In the rows, 128 means zero.
Where one turn sends some rows of the set: a few examples, then the rows asked:
q_174: [120 118 134 150 110 107 165 111 123 118 146 144 130 161 135 112 124 113
 101 123 137 126 111 121 134 135]
q_953: [147 113 116 124 108 120 165 124 125 114 126 122 137 108 145 132 105  87
 103 125 133 110 111 105 136 131]
q_401: [117 133 105 129 134 126 165 122 128 120 140 148 167 126 134 126 121  97
 120 137 133  99 134  87 109 147]
q_948: [131 137 109 152 127 116 142  96 112 136 141 144 129 120 145 114  84 110
 113 121 105  87 148 116 105 144]
q_824: [122 136 106 132 141 121 164 125 136 110 136 141 164 133 133 128 114  97
 121 135 143 104 141  83 106 146]
q_822: [142 128  96 166 121 151 163 135 125  96 160 149 140 133 126 103 107 106
 100 137 109  86 113 112 113 138]
q_660: [147  96 112 119 120 136 128 139 114 121 138 133 141 142 128 112 119 103
 119 145 120 109 152 146 130 150]
q_760: [135 110 135 145 112 133 144  93 118 114 169 132 119 137 143 125 113 109
 143 122 136 109 140 115 134 123]
q_642: [130 138  90 146 121 149 148 106 121  99 155 132 105 119 116 117  89 106
 105 131 123 122 126 133 117 134]
q_632: [146 114 104 134 117 124 166 112 131 122 131 118 156 111 154 129 109  82
 111 117 133 105 112 103 132 137]
q_858: [142 107 109 120 132 136 134 138 119 124 140 133 132 142 123 116 113 102
 113 141 119 107 148 151 135 146]
q_852: [132 120 136 155 115 118 160 118 121 125 144 146 129 161 137 114 125 105
  94 123 130 122 109 122 136 137]
q_507: [142 123 106 128 121 132 117 104  91 120 149 132 159 137 150 124 104  82
 122 147 112 113 124 115 128 131]
q_997: [134 115  88 168 124 144 158 142 124 107 166 153 139 131 131 100 118 105
 108 127 123  79 120 108 105 137]
q_76: [137 123 107 126 124 127 126 109  88 116 153 136 154 129 155 112 109  92
 122 153 100 116 133 115 135 128]
q_263: [136 132  89 130 123 144 146 104 120 115 155 134 109 106 121 116  95 115
 100 131 133 122 128 119 110 134]
q_636: [132 113 133 148 121 131 145  96 122 105 163 135 118 142 137 129 112 110
 144 121 137 110 133 116 142 118]
q_992: [136 118 132 149 118 129 147 102 109 108 156 141 120 143 138 132 113 112
 152 120 130 109 132 116 140 122]
q_544: [141 116 109 127 116 128 118 112  84 119 157 133 151 132 151 122 109  87
 123 144 110 110 122 120 140 133]
q_732: [148 150 123 144 127 119 140 128 111  97 140 130 158 115 119 110 117 109
 102 127 138  68 132 138 133 138]
q_403: [146 120 111 138 118 120 160 112 134 115 118 111 148 103 148 121 116  84
 106 123 137 109 110 111 126 138]
q_833: [142 119  99 166 119 145 161 140 124 101 172 152 132 134 137 101 116 110
 100 131 127  83 117 112 110 126]
q_704: [128 133 107 149 128 116 143  98 117 136 139 147 134 118 140 111  76 105
 114 122 112  81 152 112 117 145]
q_730: [128 130 115 153 122 106 134 110 136 105 141 138 147 135 118  74 121  97
 110 137 146 101 147 102 137 151]
q_481: [124  97 100 153 115 124 126 137 116  78 152 145 134 140 131 114 102 101
 125 122 145 102 120 117 109 159]
q_310: [130 134  93 137 129 144 133  96 118 107 158 134 110 118 123 118  90 118
 101 126 129 118 131 122 107 127]
q_146: [131 144 108 146 122 120 142  99 113 131 138 145 137 116 143 108  84 112
 111 118 106  97 149 110 102 158]
q_81: [129 130 112 165 118 109 132 107 136 108 139 140 140 138 116  79 125  97
 120 140 144  96 139 107 139 149]
q_659: [131 126 112 156 126 112 133 112 124  96 149 144 144 128 114  76 124  97
 114 129 150 102 143 101 149 153]
q_623: [131 127 135 149 112 110 166 127 125 117 145 145 127 152 141 117 118 113
  89 123 135 118 117 111 144 138]
q_63: [150 107 117 127 129 133 130 140 115 111 145 132 130 138 120 118 134  94
 104 142 118 108 150 143 128 155]
q_968: [139 152 128 146 135 110 132 121 104 107 145 126 156 119 119 106 117 108
 103 126 139  72 136 132 131 137]
q_540: [119  95 101 151 109 117 125 130 114  78 156 150 140 142 131 118  98 111
 124 126 143 104 120 123 116 152]
q_622: [112 133 106 126 133 119 160 123 127 118 152 140 163 126 131 123 123  96
 117 137 139  98 128  80 102 148]
q_246: [147 146 132 142 132 127 138 118 102 103 139 120 142 110 126 107 130 106
 101 136 133  73 138 135 129 141]
q_193: [121 101 103 158 117 120 128 137 111  80 157 137 129 143 138 110 102  98
 130 121 138 101 118 120 110 153]

q_948 -> q_401
q_953 -> q_246
And these:
q_659 -> q_193
q_760 -> q_507
q_968 -> q_997
q_263 -> q_403

Where one turn sends some rows of the set: a few examples, then the rows asked:
q_625: [132 116 119 131 109 111 142 127 128 123 154 102 122 110 148 146 117 160
 105 153]
q_907: [135 115 156 138  87 123 123 114 133 130 151 131 115 117 119 152 140 153
 108 137]
q_48: [175 124 119 132 104 116 133 139 121 107 139 114 112 132 136 125 145 138
 119 119]
q_424: [158 117 124  99  87 106 127 121 140 132 140 128 100 128 118 153 131 160
 115 117]
q_733: [132 107 115 123 120 134  95 141 116 131 137 116 102 124 127 133 125 164
 111 133]
q_803: [129 116 126 141 112 123 133 151 136 141 112 142 125  94 142 153 135 160
 109 120]
q_49: [146 110 111 133 117 109 107 112 143 155 134 121 106 119 148 133 133 175
 134 139]
q_812: [124 116 112 125  90 104 151 121 118 118 155 127 114 119 116 124 142 157
 132 114]
q_231: [124 116 133 157  99 101 126 116 126 151 122 128 113 120 135 149 153 144
 148 105]
q_10: [120 120 109 155 100 116 134 106 112 119 111 109 122 138 106 158 127 138
 119 119]
q_308: [158 127 115 131 116 100 125 137 111 100 136 129 119 137 135 119 146 156
 120 133]
q_466: [143 124 148 143 108 113 120 144 142 139 126 134 129 134 133 127 135 123
 126 125]
q_321: [159 111 120 152  97  84 106 146 123 137 136 120 148 122 136 138 132 171
 116 134]
q_354: [138 129 107 137 109  88 101 123 141 134 135 113 108 133 108 161 112 148
 107 116]
q_102: [128 132 125 140 119 106 105 137 133 136 142 104 107 144 108 168 113 141
 119 121]
q_277: [114 134 105 139 102 115 118 140 126 155 105 128 115 108 129 158 124 164
 121 118]
q_23: [155 128 128 126 118 123 134  93 145 125 117 116 125 117 116 131 132 153
 127 129]
q_119: [140 114 127 141  92 110 147 148 115 121 136 116 117 107 142 127 162 133
 112 120]
q_14: [124 106 121 173  82 100 117 130 119 136 133 125 120 103 138 151 147 155
 128 108]
q_998: [129 113  96 139 103 128 131 125 120 124 144 114 115 108 119 111 137 156
 137 106]
q_478: [158 106 122 159 104 126 104 112 129 133 137  98 145 121 127 151 130 142
 115 139]
q_680: [149 124 109 136 102 104 128 133 120 111 108 130 129 117 134 122 155 169
 141 117]
q_371: [120 136 118 133 104  98 120 141 106 130 145 101 101 144 120 136 120 137
 120 122]
q_133: [138 133 129 135  96  95 132 107 123 145 123 135 120 145 149 148 116 138
 118 147]
q_296: [139 153 125 147 115 105 129 118 123 119 106 127 116 105 117 153 125 153
 101 134]
q_33: [147 123 101 134  94  95 103 121 134 108 137 104 119 133 106 143 129 145
 124 105]
q_808: [123 104 120 135 102 109 124 131 143 142 125 116 130 103 109 175 149 143
 111 110]
q_382: [151 126 107 134 126 113 139 135 142 134 133  88 124 114 142 171 139 142
 124 132]
q_735: [145 105 124 134 118 110 140 139 138 152 118 133 134  99 128 163 154 162
 116 116]
q_883: [127 113  86 154  96 104 138 118 124 134 127  97 115 134 132 158 120 136
 123 120]

q_14 -> q_10
q_735 -> q_354
q_23 -> q_49
And these:
q_277 -> q_371
q_466 -> q_382

